In the rows, zero is written as 128.
The rows below come in pairs that one turn or mirror swaps. Which row does each named row swap with?
mim: [156 110 186 126 115 101 140 108 131 143 142 130 130 136 149 131 108 136
 152 121 114 135  93]
Vebil: [129 141 124 103 135 139 127 132 137 127 156  93 143 137 151 101  96 127
 156 154 121 117 108]
Bana: [152 154 113 113 131  65 167 122 123 143 147 132 129 143 116 127  86 147
 168 115 101 127 136]
lum: [110 115 157  84 114  87 160 118 140 138 144 127 125 158 134 102 119 122
 171  95  96 135 132]
dipi: [129 156 102 116 156 117 130 119 114 134 129 120 130 146 136  80 120 120
 156 120 115 159 117]
ref: [129 115 133 124 145 109 137 133 115 129 149 116 127 125 107 108 106  76
 150 134  99 146 106]
biv: [144 147  99 117 137 105 151 115 144 148 129 117 131 142 148 122  98 170
 158 117 124 139 140]
Siz: [132 145 163 122 137  92 114 135  85 145 130 128 136 167 116 124 116 115
 151 128 107 133 113]
tudol: [119 164 161 127 118  99 121 130 173 141 133 137 122 130 106 127  94 164
 181 138 110 132 113]
Taf: [150 134 161 119 129  93 111 121 159 144 146 129 126 127 143 158 113 166
 145 128  99 127 114]
muro: [113 128 145 101 144 106 158 128 161 142 137  90 100 158 145 102 106 126
 156 149 126 144 109]
nep: [136 147 124 103 137  97 121 112 132 133 137 149 146 123 119  72 111 149
 177 126 105 133 111]
lag: [132 150 172 114  97  66 123 116 170 135 149 128 132 134  98 113 119 128
 164 128 100 123  97]
dimur: [138 153 131 106 101  71 165 112 136 154 134 131 151 151 136 113 106 148
 158 147 120 159  93]
kile: [112 140 116  95 130 122 110 110 120 120 169 122 129 140 136 126  82 147
 153 128  94 107 102]
moto: [115 126 146 128 142 106 133 121 163 144 162 117 113 146 109 121 120 158
 148 121 118 174  85]
gove: [112 142 123 128 136 104  94 109 135 129 143 107 140 134 103 112  93 132
 157  84  96 133 100]
luzup: [109 128  92 124 125  85 156 127 125 140 159 112 134 130 127  96  91 104
 161 123 131 133 112]
kubov: [121 131 130 120 118 115 117 148 180 139 148  95 129 149 124 110 106 119
 146 161 117 123 123]
Nuru: [130 167 161 115 135  88 127 114 182 152 152 129 128 127 136 146 117 158
 158 129 103 150 136]
dav: [132 172 159 133  99 103 151 134 169 140 158 118 117 152 125 137  79 106
 161 137 104 157 105]
zan: [138 101 160 122  94  79 125 109 125 131 137 136 123 147 122 108  96 116
 162 105 106 118 111]
vap: [124 152 135 139 114 121 143 118 117 130 143 151 127 127 131 118 134 116
 137  94  83 145 106]
Nozov: [138 145 131 121 134 106 130 127 183 145 184 126 126 133 125 104 121  88
 160 137  99 138 121]
fuza: [107 155 129  90 115  95 146 140 106 146 154 119 133 167 108 153 117 142
 158 138 106 124 110]
pedis: [100 168 120 124 119  99 106  92 152 144 140 126 119 126 129 110 117 103
 154 120  75 127 109]
biku: [145 138 102 122 126 121 121 126 123 129 134 118 129 148 136 120 122 114
 159 132 105 183 102]
Kofo: [150 163 127 132 147  86 146 120 139 134 148  96 110 152 122 129  94 131
 161 153 146 123 123]
ruba: [135 154 134 106 119  99 131 123 130 134 109  99 147 146 141 104  92 103
 161  90  85 141 130]
Zabur: [120 178 119 124 116 104 176 130 162 138 146 117 131 120 142 114 120 150
 145 125 117 130 122]
Morud: [110 139 126 102 121 111 109 125 156 105 138  93 108 142 103 103 119 117
 177 114 100 135 114]
zoni: [131 147 121 133 134 119 143 111 137 147 148 102 166 116 133 115  85  96
 157 145 125 128 111]
nogep: [127 161 196 124 141 109 117 121 127 140 144 141 130 133 123 126 114 111
 157 128  94 131  88]
pinu: [ 95 157 150 122  96  72 134 132 155 132 151 115 110 122 138 135 118 148
 177 108 108 148 131]
gige: [134 140  96 117 129 111  92 121 123 120 143 137 135 133 131 123  87 133
 169 109  89 122 109]
dat: [125 160 142 107 152 103 142 119 145 117 145  75 123 124 137 113  94 139
 170 111 133 119 117]
gomos: [150 122 161 123 128  79 120 130 118 139 158 139 140 127 143  86 109  95
 161 126 104 141 102]
zedu: [104 154 123  97 135 109 113  94 117 118 170 130 132 141 127 115  91 128
 159  95  89 140 122]
ruvu: [119 115 176 126 115 116 158 125 119 145 119 123 140 134 135 144 103 123
 171 122 119 155 118]
kamu: [175 152 111 125 137  85 125 106 133 144 138 124 119 131 117 153 124 119
 160 126 103 124 123]
Ket: [130 145 133 136 119 116 124 120 114 163 170 163 140 160 125 132 103 134
 140 127  91 156  97]
sipa: [129 124 161 112 128  72 181 138 145 147 128 111 133 125 118 117 105 127
 157 151 122 134 123]
bavo: [129 151 123 126 148 112 132 145 129 160 148 133 123 163 108 146 118 121
 136 133  73 156 120]
gele: [121 142 147 122 116  82 132 130 172 156 141 129 128 155 126 157 100 173
 149 133 103 132 100]
suvid: [158 151 160 128 119  90 113 135 157 157 151 131 128 134 142 142 119  97
 151 132 127 115 124]
daz: [121 132 150 115 143 119 107 127 132 146 171 112 126 169 132 106 122  90
 139 125  98 132 133]
sepop: [135 158 160 131 125  80 164 122 140 157 153 145 124 148 129 114 119 146
 150 134 131 168  98]
boru: [122 138 135 130 139 109 122 148 160 133 147 111 137 133 171 158 109 134
 167 129 102 162 123]
lodip: [112 147 130 112 126  86 143  89 126 137 145 143 149 141 160 125  77 121
 163 125  87 123  92]
derok: [106 137 135  87 117 112 140 119 116 133 141 108 111 165 139 125  95 108
 158 110 126 101 121]
zubos: [124 121 155 135 124  93 145 139 148 170 111 151 123 135 132 127 130 113
 156 143 105 153 117]
renuv: [146 136 166 110 120  76 153 111 151 139 163 124 111 154 142 107 102 128
 173 131 127 113 150]

Ket is swapped with biv
renuv is swapped with daz
gele is swapped with gige
Morud is swapped with lag
mim is swapped with Vebil
dat is swapped with nogep
tudol is swapped with gove

The rows below come in pairs that one turn or mirror swaps. Which row does each named row swap with?
peg: [159 136 121 163  94 138 111 160 132 152 143 112 132 132 130 128 125 118
 119 161 105 148 139 125 140]
Dut: [134 154 153 124 137 124 106 123 108 138 148 115 115 165 134 139 125 133
 145 142  91 167 124  82 100]
Laro: [169 136 132 149 107 138 105 158 126 142 143 120 129 131 117 137 132 112
 108 153  96 145 129 119 150]
lirul: [119 130 156 116 124 102 105 146 113 114 119 127 154 131 167 123 136 102
 139 165 109 127 121 118 115]
lud: [126 136 133 135 155 137 143 118 134 123 134 128 112 179 127 134 146 150
 114 167  83 117  92  98 100]
Nidon: [128 112  95 127 115 166 124 127 136 138 136 152 143 165 144 143 145 123
  97 133 125 119 125 122 124]
denan: [116 124 151 123 120 102 116 143 120 117 130 126 150 139 171 122 151  89
 138 156 103 145 110 101 113]
guvol: [108 154 123 150 124 145 131 128 121 167 140 120 156 126 183 109 142 150
 131 149  99 125 125 114 125]
Gati: [108 131 168 119 112 118 123 146 111 110 124 132 145 134 157 123 134  94
 132 165  96 124 121 113 108]
togis: [102 147 125 146 128 137 114 137 107 170 142 127 146 122 178 109 126 140
 142 150  96 115 110 108 139]
Sugad: [105 138 123 142 128 139 136 143 115 167 154 116 153 129 181 105 138 136
 131 146  82 128 122 108 137]
gugob: [153 143 129 155 102 138 109 165 131 160 137 112 132 133 122 125 128 120
 109 157 107 141 142 125 144]
lome: [122 132 136 125 154 128 144 116 139 122 129 126 113 180 132 119 144 146
 117 175  89 123  94 106 100]
tano: [129 130 152 141 134 141 111 119 127 125 154 102  87 124 169 147 122 151
 137 130  86 133 123 120 147]
doba: [ 99 106 105 162 137 131 115 143 139 143 125 110 128 137 137 133 112 118
 135 122 101 139  81 122 102]
vafa: [124 112  97 138 121 164 125 129 145 145 130 150 134 169 149 143 144 108
  89 141 123 120 129 126 128]
todom: [127 149 143 127 127 134 108 133 113 148 158 122 104 170 128 133 122 141
 145 137  90 165 127  82 108]
sav: [112 107 101 164 135 136 111 143 136 150 114 114 135 129 141 135 122 124
 148 126 109 135  88 139 117]
zas: [155 129 117 141 100 133 114 157 128 147 140 114 137 134 121 133 134 118
 114 154 109 145 156 117 145]
meno: [148 134 127 110  87 128 111 123 125 146 103 103 124 132 149 147 144 146
 122 135 112 145 111 145 113]
voro: [125 154 161 123 130 133 111 129 109 136 152 120 120 153 131 141 119 130
 144 131  91 168 126  86 102]
fovad: [117 131 139 115 155 142 142 113 140 122 125 128 110 176 132 129 159 140
 117 163  87 121 101 105 102]
les: [117 124 163 128 118 109 120 135 115 103 119 127 152 134 160 133 154  99
 139 153 104 138 118 106 108]
buv: [111 107 103 150 132 129 102 139 125 153 128 130 120 138 147 136 121 125
 123 128  92 143  70 115  90]
puz: [132 162 151 131 120 134 105 133 113 149 139 119 121 171 131 133 121 140
 140 136  84 167 114  85  94]
Funo: [141 149 145 113 126 137 107 131 105 153 144 114 119 161 131 135 118 142
 132 139  75 166 119  91  99]
Fori: [133 147 151 133 128 123 108 130 117 144 148 110 120 164 134 138 117 137
 152 144  86 171 115  92  96]
vakod: [132 148 169 140 113 139 125 122 127 124 157 113 105 145 149 153 124 150
 135 122  90 127  99 131 149]
vemul: [121 139 138 132 147 128 139 110 140 124 139 133 113 177 136 119 143 150
 113 170  80 117  88 109  99]
mik: [113 122 160 136 130  97 114 142 124 119 118 133 157 126 156 126 148  99
 130 158  99 135  94 124 114]
nufa: [156 145 129 153 104 136 116 157 123 160 132 112 134 118 118 122 136 124
 111 160 103 146 139 124 137]
tidi: [105 132 138 129 147 127 141 110 144 121 121 130 113 180 138 118 148 153
 116 154  88 114  99  99 107]
piga: [121 120 108 137 113 158 131 135 146 127 124 145 141 169 159 135 152 125
  92 136 134 118 130 123 136]
muzof: [124 127  97 146 110 166 125 135 144 134 132 142 141 166 140 149 145 116
  94 133 123 128 133 134 124]
Tusi: [122 122 138 126 158 126 138 106 130 115 129 135 108 176 130 120 150 150
 118 166  82 126  98 111 105]
gaf: [169 142 126 152 105 139 115 157 132 136 135 116 134 134 122 129 124 122
 116 157  98 142 144 121 148]
defek: [128 124 146 124 105 124  92 155 134 154 106  98 124 132 153 150 147 136
 111 136 115 151 104 145 107]
kag: [ 99 116 106 159 126 132  99 142 124 159 116 130 121 132 154 115 121 121
 133 127 109 130  79 125 103]
Gud: [118 129 138 132 148 125 141 118 137 117 123 131 113 186 131 124 140 145
 112 167  87 128  88 103  92]
vaz: [125 152 157 134 130 124 113 131 108 151 158 119 116 168 127 132 131 145
 135 149  90 161 108  82 103]
Fiko: [ 98 116 122 172 131 127 103 150 144 151 114 118 122 135 143 134 135 128
 133 139  96 125  77 128 103]
goni: [122 121 105 141 121 167 123 130 145 140 137 157 135 156 154 144 154 119
  98 131 135 127 132 119 125]
dal: [118 132 144 137 147 125 111 116 132 139 151 117 110 130 163 143 120 164
 148 137  89 135 119 124 159]
darod: [112 146 113 149 137 146 124 130 100 168 134 129 160 118 166 118 142 143
 140 146  92 125 110 109 137]
Tiko: [121 125 148 127 150 132 142 116 136 118 139 139 112 174 127 122 141 146
 108 162  81 110  94 109 104]
gulam: [122 117  99 138 112 168 130 136 145 137 136 146 139 171 148 144 136 111
 103 138 129 121 129 121 134]
bav: [142 120 136 118 102 106  96 138 126 142 117 120 114 125 156 150 149 125
 115 130 126 155  99 139 113]
Vid: [121 140 139 139 150 131 141 108 136 113 136 126 104 174 131 130 142 150
 115 163  77 125 104 107  97]
famik: [162 134 128 143 107 132 111 172 133 144 139 113 130 143 109 129 140 125
 112 161 110 151 140 126 136]
vurap: [101 133 123 139 124 147 130 124 106 159 145 131 145 122 190 113 117 140
 133 143  91 124 130 117 130]
nugu: [124 132 152 130 129 128 126 132 124 144 162 107 103 131 161 139 109 160
 132 122  81 126 119 132 143]
Ketu: [122 123 108 133 119 177 132 134 145 139 134 142 132 162 147 140 156 116
  95 141 120 115 130 124 136]
bimu: [121 133 163 141 136 135 127 116 125 135 153 112  93 127 163 138 118 166
 137 137  88 133 109 124 146]
Vupop: [115 113 107 134 110 170 122 140 141 142 136 150 137 169 144 136 141 118
  95 130 120 117 132 131 130]
kiru: [113 128 146 126 155 126 147 118 148 126 125 131 112 169 127 120 143 152
 113 164  80 113 112 112 100]
Vudob: [131 112 127 148 134 143 137 140 116 102 148 112 114 137 180 120 100 130
 106 165 116 143 112 135  96]
Vusep: [134 106 124 142 133 134 132 144 114  92 138 119 118 129 188 124 110 133
 127 160 109 141 122 136 114]
nunu: [104 138 125 154 117 150 137 132 108 173 143 120 150 121 171 113 138 151
 131 144  87 120 121 111 133]
kis: [115 125 143 128 162 130 144 109 139 122 133 134 114 182 137 130 138 141
 108 164  80 119 103 110 103]
Vevim: [126 118  97 131 109 162 122 131 147 133 136 152 149 168 147 145 141 113
 103 132 123 118 133 127 130]
Bidef: [130 151 154 130 123 138 115 132 109 147 157 110 121 170 137 137 122 137
 134 121  86 165 116  89  96]
pek: [109 136 162 131 120 109 117 131 134 108 123 128 150 135 157 124 150  95
 142 154 106 127 117 107 114]
vis: [131 118  98 135 109 169 127 140 139 132 131 141 137 171 141 151 140 113
  98 137 123 119 134 118 122]
nefol: [171 132 121 151 102 129 116 150 128 137 135 106 129 125 121 123 139 115
 109 153  98 141 136 118 135]
zuse: [116 124 155 116  96 115  94 149 135 147 110 120 118 136 163 139 135 128
 109 155 124 150 109 147 110]
pes: [130 115 141 139 156 127 127 148 111  94 140 119 126 139 177 119  99 132
 121 153 111 130 124 142 113]
suk: [127 115 128 140 141 144 122 137 118  99 142 113 119 136 193 139 107 138
 124 156 111 138 142 131 101]
let: [128 113 143 115  99 122 102 144 136 147 102 114 129 126 155 151 142 128
 116 134 131 154 108 149 115]
zuk: [142 104 128 140 137 138 132 152 117 102 155 119 123 135 171 131  95 128
 101 154  92 129 124 139 115]
bem: [128 122 149 142 129 144 134 138 109 104 145 116 103 145 185 120  99 131
 123 164 110 140 112 138  93]
Pesef: [ 91 111 117 158 125 130 114 158 130 148 126 119 126 142 154 125 124 129
 140 126  94 138  70 130 104]
seteg: [124 116  94 147 111 167 131 135 144 132 135 145 138 167 147 141 132 125
  97 136 123 123 132 121 140]

kag is swapped with pes
lirul is swapped with togis
zas is swapped with vaz
goni is swapped with kiru
Ketu is swapped with fovad
Pesef is swapped with Vusep
vakod is swapped with meno
piga is swapped with tidi
zuse is swapped with dal
famik is swapped with todom

